(in the rows, 128 means zero)
Rotation paths and how fast each direction turns (degrees per step):
Each turn is a multiple of 5 degrees from 10 to 175, or 0.
Each row of a path follows its step; steps can be skipped.
Path 1:
step 0: [126 131 134 132 141 128 129 125 127 121 139 133 128 129 134 135 128 136
 125 127 132 125 136 123 110]
step 1: [133 135 121 127 129 119 126 117 131 115 132 128 122 124 125 124 134 131
 121 124 133 119 120 135 136]
step 2: [119 125 136 134 125 137 134 129 139 123 122 131 121 131 122 121 135 137
 135 117 132 128 122 122 126]
step 3: [121 127 112 125 134 131 122 128 134 133 130 136 132 127 116 133 121 135
 126 128 136 122 136 126 127]
step 4: [131 123 120 134 139 115 135 136 128 133 132 124 124 124 128 122 140 135
 124 120 126 131 129 133 120]
step 5: [131 132 123 143 115 126 140 132 130 132 127 133 127 130 124 127 125 127
 131 129 136 117 119 127 135]
step 6: [127 132 129 134 134 130 132 122 129 129 136 132 131 132 128 123 127 133
 143 134 131 127 140 115 117]
step 7: [128 133 123 123 131 121 130 123 127 121 143 123 126 129 135 126 119 135
 117 126 135 117 128 134 125]
step 8: [130 127 137 128 123 125 140 117 133 120 128 131 127 124 122 124 138 135
 136 117 128 127 120 136 125]
step 9: [116 134 121 134 126 136 122 122 142 128 122 124 132 136 119 133 121 134
 129 126 134 125 126 125 123]
step 10: [129 118 123 126 136 127 127 128 125 131 132 122 126 121 116 127 138 140
 121 129 128 123 138 128 116]
[128 126 129 127 123 119 123 131 128 125 128 130 127 128 128 127 127 131
 127 130 129 130 130 129 125] -> 110
[130 132 129 125 132 128 126 128 128 131 131 126 128 123 128 129 126 129
 123 126 129 128 135 128 126] -> 110
Path 2:
step 0: [121 130 134 123 138 125 129 122 122 131 132 126 132 128 114 129 130 131
 131 138 125 132 137 131 119]
step 1: [127 135 135 134 133 122 124 129 133 129 131 127 116 123 122 130 140 130
 139 128 129 123 137 128 122]
step 2: [128 136 125 123 132 124 129 143 123 127 137 126 127 129 131 141 133 132
 138 130 125 123 132 133 131]
step 3: [129 128 132 123 134 121 122 126 123 122 137 127 132 136 113 133 125 136
 133 133 126 133 128 136 130]
step 4: [132 129 130 128 128 119 126 124 130 127 126 131 117 128 120 127 135 137
 142 123 120 135 135 125 123]
step 5: [128 129 122 120 128 119 127 135 124 130 128 129 125 122 139 138 135 131
 140 130 125 133 131 136 120]
step 6: [135 127 124 123 131 126 121 128 126 123 140 121 128 127 120 132 129 130
 131 132 135 136 128 144 125]
step 7: [136 130 123 134 123 130 125 132 136 127 130 127 121 129 114 130 125 135
 140 122 124 136 132 128 123]
step 8: [131 123 124 124 127 125 124 132 133 129 120 133 132 126 134 144 123 139
 140 126 128 131 132 130 122]
step 9: [136 121 130 112 129 132 128 122 129 123 132 126 129 126 125 133 132 134
 129 125 137 134 133 139 122]
step 10: [129 126 128 127 128 135 131 137 138 128 131 125 127 128 117 121 132 131
 134 121 130 139 131 130 113]
[135 129 129 128 132 129 127 123 128 125 128 126 124 126 128 127 130 128
 128 125 132 127 129 126 133] -> 135
[125 127 129 133 129 130 132 125 123 127 130 124 130 129 124 127 126 129
 129 124 129 132 126 127 126] -> 110
[130 129 133 127 128 130 130 126 130 128 129 126 124 132 132 129 123 126
 130 132 127 129 124 126 125] -> 0
Path 3:
step 0: [125 132 133 130 123 143 120 135 134 134 130 122 122 122 133 119 127 125
 135 136 129 133 141 133 135]
step 1: [130 135 126 120 122 132 125 136 134 129 132 127 129 129 124 141 140 114
 131 123 119 123 132 136 135]
step 2: [114 118 125 118 132 130 126 139 129 126 131 118 121 135 138 127 135 129
 135 122 125 129 122 128 132]
step 3: [128 119 118 131 121 129 121 133 136 147 127 118 127 130 122 128 128 129
 131 137 127 123 121 126 130]
step 4: [132 129 124 130 128 133 143 126 121 128 131 115 126 134 125 138 132 119
 124 135 119 131 117 125 127]
step 5: [124 127 123 132 133 129 124 137 124 125 139 123 126 139 130 119 117 131
 112 131 119 129 128 123 132]
step 6: [127 126 124 128 120 124 120 125 127 129 128 121 139 127 130 137 113 126
 128 141 118 132 134 132 124]
step 7: [129 135 126 118 136 130 130 121 133 128 133 122 122 124 131 125 131 125
 121 128 114 137 132 136 113]
step 8: [118 136 123 115 126 120 127 137 131 126 124 129 135 129 119 118 123 133
 128 123 117 120 128 125 122]
step 9: [128 126 121 118 130 138 133 125 124 131 120 117 139 112 135 125 122 133
 135 130 129 122 127 127 125]
step 10: [133 133 128 122 128 140 133 122 128 136 132 127 120 120 117 118 120 118
 128 120 123 125 127 126 134]
[121 128 133 125 130 126 129 127 125 130 127 131 126 131 128 125 129 128
 124 125 125 130 126 128 132] -> 125
[125 127 128 128 122 124 130 127 126 125 127 129 129 129 122 132 125 124
 132 127 127 127 128 126 128] -> 155
[127 129 124 129 130 126 132 133 129 121 127 128 130 130 129 129 129 130
 125 124 127 125 130 127 131] -> 110
[128 122 129 127 128 131 130 126 123 125 127 125 125 127 131 130 130 125
 125 124 129 126 129 129 123] -> 140
Path 4:
step 0: [131 134 121 138 137 128 130 129 123 125 127 124 134 118 133 128 125 136
 125 123 136 128 129 134 144]
step 1: [131 137 122 137 130 128 131 128 127 128 137 126 129 124 131 137 117 132
 137 129 137 131 114 127 126]
step 2: [131 134 129 144 129 129 124 129 136 139 124 118 119 125 121 125 124 127
 135 126 135 130 124 129 123]
step 3: [125 132 131 134 129 123 111 133 135 127 131 126 131 134 121 130 126 116
 129 116 134 130 127 128 121]
step 4: [128 122 138 129 136 125 121 125 132 124 134 118 128 141 122 130 128 129
 132 119 121 124 127 141 131]
step 5: [120 138 122 122 135 130 122 128 132 120 138 127 125 134 119 130 130 137
 130 130 125 120 138 134 131]
step 6: [123 141 140 123 123 133 128 125 130 119 123 126 121 126 127 142 125 135
 128 136 128 123 132 131 132]
step 7: [129 131 128 138 120 120 129 132 127 118 118 130 126 119 121 132 124 130
 123 133 132 120 136 134 138]
step 8: [135 126 124 137 132 119 125 130 121 118 124 135 129 120 130 141 116 124
 136 131 122 130 127 126 129]
step 9: [126 126 122 143 143 127 123 120 122 131 121 124 126 120 131 124 123 127
 132 133 123 124 124 132 122]
step 10: [122 131 125 135 132 125 121 122 134 120 132 127 134 129 131 124 129 124
 131 135 135 125 122 127 109]
[133 130 128 126 127 129 130 125 130 127 129 130 129 120 128 129 125 126
 125 130 125 126 130 130 131] -> 45
[126 125 132 125 130 129 134 133 126 131 130 130 129 128 127 125 124 126
 124 129 128 128 130 125 126] -> 0
[124 132 128 127 125 131 131 126 130 128 130 126 123 125 128 126 130 127
 131 132 131 125 126 127 125] -> 85
[131 125 123 129 127 128 127 132 125 131 125 125 125 126 127 133 124 125
 129 130 132 126 126 126 129] -> 55
[126 131 123 125 127 127 125 131 128 124 133 133 132 128 128 131 127 126
 128 128 130 129 128 124 125] -> 155
Path 5:
step 0: [120 127 126 126 125 148 134 130 127 128 128 127 121 139 131 129 122 131
 126 122 134 113 123 123 126]
step 1: [134 144 128 139 128 135 128 117 129 131 122 122 133 130 130 129 120 134
 134 127 130 126 143 130 124]
step 2: [122 119 128 124 125 129 133 127 115 131 123 126 122 130 129 135 135 133
 129 134 125 131 145 118 118]
step 3: [118 130 131 119 117 132 138 125 126 128 125 140 127 136 131 127 117 124
 126 130 139 125 136 135 134]
step 4: [137 123 128 126 131 133 138 115 128 127 119 128 133 114 128 133 116 134
 135 119 129 126 134 129 125]
step 5: [121 119 124 128 134 129 121 119 110 123 121 128 123 137 126 122 120 134
 127 124 125 135 131 122 128]
step 6: [121 132 131 126 113 126 127 119 123 129 126 133 129 125 122 114 133 132
 128 121 132 112 133 130 130]
step 7: [131 123 121 130 134 131 135 121 138 136 119 137 123 125 124 127 134 142
 128 119 136 135 136 127 128]
step 8: [126 121 132 128 125 139 126 127 118 130 129 125 119 139 134 129 130 137
 144 121 130 128 126 127 139]
step 9: [132 126 116 133 121 134 121 119 132 127 127 127 132 132 136 117 127 130
 133 132 131 114 139 136 124]
step 10: [126 122 126 130 135 125 127 132 125 134 134 125 126 128 125 135 127 139
 126 120 143 125 146 124 120]
[128 126 133 125 126 127 125 129 128 131 126 124 123 134 127 129 125 130
 124 128 128 127 126 130 130] -> 135
[128 125 129 125 128 125 129 129 126 127 129 127 131 127 131 133 122 124
 128 132 130 129 134 130 127] -> 45
[128 132 126 126 126 130 127 132 131 130 129 126 128 122 129 124 123 131
 125 126 131 130 129 129 127] -> 120
Path 6:
step 0: [132 132 129 133 128 124 136 120 124 131 131 138 125 123 129 123 140 119
 127 133 130 132 139 143 140]
step 1: [127 126 132 128 140 130 129 126 135 127 117 125 110 116 137 126 126 131
 131 129 120 122 124 136 118]
step 2: [135 124 115 135 125 131 118 121 131 139 118 117 127 133 134 129 124 133
 123 119 124 134 128 119 133]
step 3: [126 126 126 119 128 115 130 116 138 124 129 132 136 131 123 136 132 135
 138 131 140 135 136 120 127]
step 4: [136 137 137 130 132 132 140 123 119 140 133 137 133 124 128 123 133 123
 138 122 126 131 123 129 117]
step 5: [115 138 123 131 129 136 123 120 128 127 131 129 118 122 136 127 126 115
 128 136 123 117 124 116 129]
step 6: [123 127 116 130 139 124 127 132 126 123 119 120 129 124 128 133 140 121
 120 123 125 144 130 130 137]
step 7: [138 132 134 121 128 114 142 120 135 129 125 120 128 126 138 130 126 131
 123 127 132 122 136 137 133]
step 8: [129 127 123 129 123 138 132 121 129 138 122 135 114 131 127 120 122 132
 136 125 126 133 140 132 113]
step 9: [126 123 130 132 137 134 118 116 137 137 127 134 130 120 126 132 124 131
 126 132 132 135 118 114 133]
step 10: [129 126 126 133 133 113 130 128 130 126 133 120 132 138 134 126 143 120
 142 122 132 131 121 118 127]
[127 132 123 128 127 130 127 128 126 127 125 127 126 127 125 124 123 128
 130 123 133 124 127 128 129] -> 115
